Each named turn below is shown by a few rows before and after it. Which turns, in which order, take the first row of each later pair to the second? The first pair is answered.
zonof:
[14 -3 -2  8 32  2 -4 -3] |-> [17 -2  9  2 30 -3 -1  3]
[-17 -30  18 -25  32 -17   9   9] |-> [-17 -18  16 -33  20 -13  30  11]
[ -9 -11  10  -9   4  -3 -12 -15] |-> [ -7 -13  15 -15   2  -4  -5 -10]
[-5 22  1 14 -1 16 30  6] |-> [ -9  18 -11  25   6  17  18  -2]
bup:
[  7  -4 -24  -2  25  13   7 -10] |-> [ -9 -22  12  -4  17   7 -22 -13]
[ -9 -22  28 -32   9 -22  -3   0] |-> [ -4  12  25 -34  -1 -10  28  14]
[-17  -3  20  -7  -8   4   2  -9] |-> [-7 11 -3 -3 -5  9 25 -4]
duv:
[18 -2  2 -8 24 -7  3  6] |-> [ -3  12 -15   5   6  15  15 -15]
[-14   2  10 -15  11  -1   3 -16] |-> [-14   1   9 -13  15  -3   1 -13]
[-39 -24  -4  -1  -2  -5  24 -18] |-> [-40 -20  34   2  -1 -11   7  -2]
[  0  -4 -13  10 -11   8 -14 -22] |-> [  2  -5  12  11  -6  -1 -31  -8]
les:
[ -2 -23  21 -18   7 -24 -10  -2] |-> [-17 -25   9 -13  12 -19  -9 -14]
[-22  11   1  20   2  -4 -15   7] |-> [-22  12  -5  20  -4  -2 -14   3]
[ 21  16   7  32  22   5 -27   6] |-> [ 13  13   0  39  24  11 -27   0]
[ 20   6  17  11  23   3 -13  14] |-> [  8   3   5  15  32   4 -13   5]
Now pairs of rows:
(2 to 4 turns a pair)
[  6  -7  26  -1 -32  -9  -3  -1] |-> [ -8 -17  34  -4   5 -12 -11   0]  les then les
[ 28 -28  -7 -32   7 -22  -5   3] |-> [  6 -19  21 -36 -23 -12   4  -2]  zonof then zonof then bup then bup
[ 24  18  -1   3  29 -20 -11  43] |-> [-10 -23 -38  18   0  -2 -34 -21]  duv then bup then les
[ -3  15 -17 -22  -2   3  44  -4] |-> [-16  34  -1   1 -19  20  29  -5]  les then duv then zonof
[-25  11   5 -10 -21  13  16  -8] |-> [ -3 -16  -6 -16  33 -18  -5   2]  bup then duv then duv then les
[  3 -46  -7 -10   5 -21 -29 -17] |-> [ -2 -19 -20   6 -47   8  -7 -31]  duv then les
[ 47 -39  15 -14 -16  -7 -51  14] |-> [ 46  -8  23 -42 -50   0   7  27]  zonof then zonof
[-23 -13  23  -9 -16   7 -12 -36] |-> [  9 -32   1 -11   8 -10 -24 -34]  bup then les then bup then bup
[ 40  32 -21  20  14   9  15  28] |-> [-17  -2  36  25  32   2 -36  11]  les then bup then bup then les
[  1 -27  26  -1  -6  -8 -39  -1] |-> [  8 -29  -7  10   7  -8 -41  -8]  bup then bup then zonof then bup
[ 24 -16  -2  -5   0 -18  -5   7] |-> [ 11 -20  10  -9   6 -23  -6   7]  zonof then bup then les
[ 36  -7 -10   7  23 -16 -17  15] |-> [ -7   7 -31  34   6  20  -6 -18]  les then duv
